In the data rows, the value 50 means zero.
Here are some points:
47 63 52 46 52 52 48 34 41 41 48 39 57 50 57 52 59
52 47 41 48 48 48 61 49 43 46 43 61 52 45 46 30 30
39 50 52 46 46 55 52 44 46 43 34 59 41 47 43 43 48
83 58 81 54 30 46 65 58 70 70 46 32 37 23 72 26 28
44 50 57 50 43 63 50 52 43 43 54 59 48 48 48 50 50
40 51 23 56 81 50 52 32 54 74 61 50 24 44 50 61 57
46 69 39 63 48 57 52 46 48 43 63 63 43 60 39 61 57
56 58 50 48 54 52 48 51 43 50 57 50 48 60 54 46 68
46 56 48 61 41 39 46 47 43 43 63 57 59 57 54 50 57
61 31 39 49 52 52 54 50 46 50 48 52 54 54 46 54 48
56 39 50 61 57 50 57 59 48 46 57 46 54 45 41 39 43
42 40 59 53 32 50 48 48 48 52 57 50 48 59 46 50 43
41 49 54 61 46 52 32 55 43 43 43 59 61 59 37 63 61
72 59 50 49 26 52 28 21 68 48 19 30 74 54 24 37 17
48 49 57 63 63 52 50 61 46 41 41 46 46 51 48 52 54
53 50 46 49 48 66 54 53 50 48 52 57 43 50 63 50 48
37 65 65 40 65 48 48 38 48 61 50 43 26 32 63 48 52
35 44 35 49 63 66 32 48 50 72 54 52 30 30 72 66 48
44 42 41 63 43 52 63 53 50 46 43 52 50 56 52 54 52
63 44 43 51 57 61 59 44 48 46 50 61 43 49 48 57 52
55 43 48 56 54 50 41 60 43 48 70 52 57 55 41 54 63
55 42 52 35 50 57 39 45 41 52 50 46 54 35 57 50 43
55 54 48 47 61 41 65 57 43 37 48 50 65 41 41 52 39
47 47 39 45 48 55 61 48 43 46 57 46 52 54 46 43 52
58 44 39 58 59 50 41 61 50 52 54 50 63 59 39 43 50
41 40 52 53 50 43 57 45 61 50 34 35 54 33 70 43 48
44 41 63 61 43 48 54 52 54 61 52 35 43 40 65 39 46
51 37 52 68 52 37 52 64 46 37 52 68 59 65 63 54 54
58 51 52 47 34 39 41 56 48 46 54 59 57 59 37 52 54
49 66 65 42 54 43 41 42 43 46 46 57 41 50 39 54 39
87 54 68 51 39 37 61 43 77 66 39 37 35 25 50 21 32
53 61 54 67 63 55 46 57 43 50 52 48 59 67 46 34 59
31 49 63 54 50 30 63 49 43 43 54 59 52 45 52 54 54
Here are 12 more points, each followed by its number:
36 61 52 37 57 41 57 38 43 43 39 65 54 55 48 57 59 0
44 44 61 48 48 61 48 54 41 41 43 41 54 50 54 59 54 1
57 54 54 59 46 50 54 60 43 46 41 59 52 54 48 63 72 2
63 40 50 55 61 48 52 42 48 46 52 52 59 62 57 63 52 3
45 48 52 45 41 35 37 39 41 50 39 48 65 52 50 54 43 4
63 43 48 61 39 41 65 50 54 52 63 61 50 54 48 48 46 5
55 49 43 56 59 55 61 63 46 41 50 57 61 55 52 54 52 6
68 85 35 64 41 37 48 47 70 57 32 48 48 59 41 57 32 7
44 51 50 52 39 46 52 33 48 46 43 48 57 55 41 46 43 8
42 59 90 18 52 30 19 33 50 61 21 19 88 41 72 23 30 9
29 28 37 33 50 30 41 80 77 43 59 26 50 39 74 43 54 10
49 62 48 59 54 41 52 44 48 43 52 72 59 59 43 54 54 11
Which of these numbered points is nearest to each point below, looking only along the 6 directions in which the first points spread most? Its number follows each.
44 42 39 57 57 57 39 44 46 46 61 50 48 39 48 48 43 > 3
45 36 43 65 54 57 65 50 48 48 43 57 54 66 52 50 50 > 6
40 57 52 56 57 48 61 35 43 43 46 48 46 53 35 48 54 > 0
48 53 50 69 39 52 35 40 54 46 34 43 50 65 41 59 39 > 4
51 58 59 61 41 52 57 54 72 46 50 41 37 35 94 30 41 > 10
60 55 50 57 59 61 41 52 41 50 50 43 68 46 41 48 50 > 3
54 39 35 56 43 35 54 67 59 39 52 41 39 59 46 57 59 > 6
57 71 43 45 34 55 61 60 48 41 54 68 57 53 43 68 50 > 11
62 68 50 34 52 46 46 55 43 35 41 43 50 52 59 52 43 > 8
54 96 59 54 34 46 28 28 65 39 21 37 61 84 28 43 26 > 7
67 51 50 45 39 39 77 52 59 57 61 41 30 59 63 50 41 > 5
45 41 39 63 54 61 52 58 50 43 50 35 48 61 52 59 52 > 3
43 45 48 43 74 50 54 38 43 43 52 46 52 56 50 59 52 > 0
49 65 57 50 48 48 52 56 41 48 41 61 61 60 43 66 43 > 11
58 53 50 60 52 43 68 45 57 52 54 48 43 42 54 46 52 > 5
49 67 50 46 54 37 50 61 46 41 50 54 63 35 39 70 65 > 11
Here are 12 other points, each followed by its number:
54 51 39 51 34 57 54 45 52 43 50 54 48 40 43 41 48 0
45 44 54 52 48 50 52 61 46 41 48 61 37 46 37 41 48 1
62 59 59 64 30 57 57 45 63 66 46 52 41 41 39 48 41 2
28 30 32 31 57 30 57 92 70 37 57 54 48 58 59 66 50 3
74 48 57 49 17 35 74 45 79 96 48 37 26 25 70 26 28 4
63 56 46 52 41 52 39 31 68 57 26 37 50 65 30 50 26 5
49 36 59 38 43 32 54 70 99 41 46 24 41 29 94 28 41 6
42 55 46 61 43 46 48 52 43 43 57 54 61 56 57 43 50 7
29 59 43 35 70 55 43 49 48 72 50 41 19 21 81 41 54 8
68 41 54 54 43 59 48 45 54 57 74 50 39 46 43 46 63 9
48 44 43 48 41 61 41 49 46 43 61 54 65 54 59 54 43 10
75 69 59 43 34 63 21 20 61 57 17 24 88 68 24 43 15 11
Which of these numbered points is nearest to each point below, looking only along the 6 directions in which the first points spread most? Its number follows each.
21 15 30 18 74 17 30 99 79 30 59 39 63 59 57 77 57 > 3
36 59 46 52 52 52 48 59 46 43 34 48 57 63 48 46 72 > 7
73 38 59 55 43 61 63 44 61 66 52 35 41 42 50 48 41 > 2
48 45 81 20 43 37 21 32 52 72 26 22 85 37 68 28 28 > 5
87 38 68 69 15 32 54 51 90 79 46 30 26 29 57 26 24 > 4
51 49 54 46 50 52 72 50 46 48 30 76 50 58 48 59 59 > 1
25 24 39 31 57 28 37 73 70 35 52 43 72 45 74 66 72 > 3
45 65 57 33 43 39 28 43 46 63 34 32 65 43 52 32 30 > 5
55 41 37 51 43 68 57 43 52 59 63 52 43 52 35 57 41 > 0
49 39 32 44 57 70 37 49 50 70 52 50 32 41 54 48 61 > 9
53 46 46 50 50 50 70 59 50 50 61 50 50 42 46 59 50 > 1
44 57 28 48 54 99 46 42 52 70 52 52 26 30 43 59 46 > 8
53 46 43 38 46 61 37 51 57 43 50 52 39 36 46 50 52 > 0
55 59 46 55 34 46 50 53 43 46 50 52 59 53 50 48 59 > 7
40 56 81 26 52 32 26 38 48 70 28 32 63 32 70 30 41 > 2
58 37 46 44 48 48 46 41 43 48 34 41 50 55 48 57 43 > 0
